0: tensor([81., 53., 67., 46., 44., 47., 61., 46., 56., 56., 42., 39., 42., 40., 42., 38.])
1: tensor([33., 33., 36., 32., 34., 33., 99., 69., 99., 99., 31., 32., 33., 33., 32., 32.])
2: tensor([62., 69., 61., 69., 59., 38., 43., 44., 46., 39., 35., 51., 38., 58., 41., 48.])
3: tensor([44., 51., 73., 40., 37., 34., 95., 82., 84., 75., 30., 31., 32., 29., 31., 31.])
4: tensor([43., 51., 47., 65., 44., 58., 46., 32., 43., 40., 49., 46., 54., 55., 81., 45.])
5: tensor([40., 43., 57., 46., 40., 56., 50., 44., 37., 37., 48., 51., 99., 43., 52., 50.])
6: tensor([44., 55., 54., 64., 75., 52., 36., 33., 44., 38., 55., 50., 43., 52., 57., 49.])
7: tensor([43., 39., 37., 40., 70., 69., 32., 30., 28., 32., 49., 56., 69., 46., 84., 75.])
8: tensor([37., 38., 47., 45., 63., 77., 40., 31., 38., 41., 68., 56., 50., 61., 51., 58.])
9: tensor([46., 38., 42., 37., 43., 74., 34., 39., 41., 35., 52., 56., 73., 66., 64., 59.])
10: tensor([36., 34., 35., 43., 38., 69., 32., 45., 50., 36., 82., 57., 59., 67., 55., 61.])
11: tensor([44., 40., 40., 41., 36., 43., 53., 45., 36., 35., 99., 46., 47., 57., 41., 53.])
12: tensor([60., 64., 53., 49., 50., 45., 52., 50., 56., 58., 41., 36., 60., 46., 41., 39.])
13: tensor([40., 56., 39., 58., 46., 82., 31., 36., 37., 32., 50., 59., 47., 58., 67., 63.])
14: tensor([36., 43., 36., 44., 44., 57., 43., 46., 40., 41., 46., 62., 86., 78., 54., 44.])
15: tensor([46., 43., 39., 44., 51., 42., 73., 53., 59., 55., 42., 81., 39., 50., 43., 40.])
16: tensor([47., 56., 41., 51., 68., 63., 39., 50., 48., 51., 80., 47., 37., 44., 38., 39.])
17: tensor([58., 45., 53., 54., 49., 40., 71., 66., 66., 69., 36., 41., 38., 41., 38., 34.])
18: tensor([33., 38., 49., 34., 41., 48., 34., 36., 30., 28., 88., 99., 52., 63., 65., 58.])
19: tensor([64., 44., 42., 77., 47., 41., 71., 74., 53., 69., 35., 33., 40., 39., 36., 34.])
20: tensor([58., 40., 38., 74., 46., 49., 47., 36., 38., 36., 50., 49., 51., 68., 54., 67.])
21: tensor([64., 45., 65., 53., 80., 50., 41., 50., 37., 46., 54., 35., 37., 36., 49., 59.])
22: tensor([42., 64., 44., 52., 46., 52., 60., 45., 59., 53., 47., 51., 43., 51., 40., 52.])
23: tensor([37., 37., 37., 38., 45., 35., 96., 57., 85., 98., 37., 39., 37., 34., 36., 52.])

tensor([47., 41., 56., 39., 48., 64., 42., 36., 45., 39., 44., 79., 65., 44., 51., 60.]) 9 8
tensor([50., 47., 44., 49., 47., 49., 39., 55., 41., 52., 52., 69., 51., 49., 56., 49.]) 22 15
tensor([40., 41., 43., 47., 39., 45., 57., 60., 63., 49., 44., 53., 51., 45., 72., 51.]) 22 4
tensor([84., 49., 42., 49., 48., 36., 53., 42., 59., 58., 36., 39., 80., 37., 41., 49.]) 12 0
tensor([50., 37., 58., 39., 43., 44., 46., 46., 43., 46., 54., 49., 48., 48., 84., 64.]) 4 9
tensor([71., 59., 43., 49., 43., 46., 37., 48., 41., 41., 53., 62., 74., 43., 44., 47.]) 12 5
tensor([54., 48., 45., 51., 55., 49., 42., 36., 30., 35., 48., 61., 48., 72., 66., 59.]) 20 4
tensor([45., 41., 39., 42., 47., 41., 78., 64., 70., 53., 43., 40., 49., 41., 63., 44.]) 17 22
tensor([40., 44., 41., 51., 43., 47., 59., 54., 62., 55., 55., 45., 58., 47., 49., 49.]) 22 12
tensor([49., 52., 47., 46., 46., 39., 38., 61., 45., 47., 43., 99., 44., 36., 50., 40.]) 15 22
tensor([73., 53., 62., 54., 53., 48., 44., 64., 62., 59., 38., 38., 37., 37., 40., 39.]) 0 12
tensor([52., 41., 55., 43., 80., 48., 51., 31., 40., 34., 68., 44., 45., 72., 46., 47.]) 6 8
tensor([41., 38., 39., 39., 40., 46., 38., 53., 92., 71., 41., 56., 53., 60., 47., 46.]) 22 15
tensor([44., 63., 51., 48., 67., 59., 42., 35., 38., 42., 52., 43., 54., 79., 40., 43.]) 6 8
tensor([59., 74., 66., 50., 44., 43., 34., 47., 33., 38., 56., 37., 92., 41., 42., 43.]) 5 12
tensor([46., 47., 43., 41., 42., 53., 49., 53., 35., 47., 58., 51., 81., 52., 52., 51.]) 5 14
tensor([54., 43., 45., 43., 51., 42., 32., 27., 32., 41., 41., 79., 99., 47., 52., 56.]) 5 14
tensor([48., 52., 48., 75., 56., 45., 47., 33., 39., 39., 54., 48., 45., 48., 46., 76.]) 20 6
tensor([38., 38., 39., 45., 43., 62., 44., 35., 43., 32., 54., 70., 69., 54., 53., 80.]) 9 10
tensor([31., 31., 33., 31., 33., 77., 49., 41., 41., 45., 58., 62., 79., 64., 64., 61.]) 9 14
tensor([64., 48., 47., 85., 74., 38., 55., 54., 53., 59., 34., 41., 36., 34., 39., 39.]) 19 17
tensor([45., 45., 44., 39., 43., 58., 73., 42., 60., 61., 44., 53., 48., 42., 61., 44.]) 22 15
tensor([33., 33., 35., 36., 32., 53., 56., 65., 40., 48., 49., 74., 70., 55., 62., 59.]) 14 9
tensor([49., 45., 46., 45., 42., 54., 40., 44., 46., 44., 96., 52., 48., 56., 43., 49.]) 11 10
tensor([45., 58., 46., 69., 48., 57., 52., 43., 41., 49., 46., 47., 42., 45., 48., 63.]) 22 20
tensor([44., 36., 39., 36., 41., 62., 36., 48., 46., 46., 51., 81., 49., 53., 58., 72.]) 9 10
tensor([43., 42., 54., 46., 39., 51., 30., 43., 35., 44., 49., 59., 55., 85., 66., 59.]) 9 14
tensor([58., 94., 44., 52., 49., 47., 32., 53., 39., 33., 60., 45., 40., 43., 45., 66.]) 2 22
tensor([44., 50., 48., 68., 85., 41., 38., 41., 35., 50., 52., 40., 42., 45., 65., 56.]) 6 21
tensor([44., 71., 79., 60., 47., 79., 41., 36., 42., 41., 35., 45., 44., 57., 39., 39.]) 2 6
tensor([40., 44., 47., 58., 43., 60., 49., 58., 49., 41., 51., 56., 48., 44., 51., 60.]) 22 20
tensor([46., 48., 41., 73., 52., 57., 51., 56., 34., 58., 47., 39., 67., 47., 44., 40.]) 12 22
tensor([44., 41., 50., 44., 45., 79., 55., 46., 34., 37., 71., 46., 60., 43., 49., 56.]) 8 9
tensor([59., 46., 59., 53., 53., 59., 32., 48., 40., 36., 52., 57., 51., 58., 49., 50.]) 6 8
tensor([74., 53., 56., 73., 46., 56., 28., 36., 39., 34., 44., 48., 51., 42., 73., 46.]) 4 6
tensor([42., 51., 48., 37., 38., 48., 64., 68., 55., 60., 48., 44., 47., 44., 47., 59.]) 22 17
tensor([33., 32., 35., 33., 33., 65., 27., 41., 31., 33., 59., 75., 46., 59., 94., 99.]) 7 13
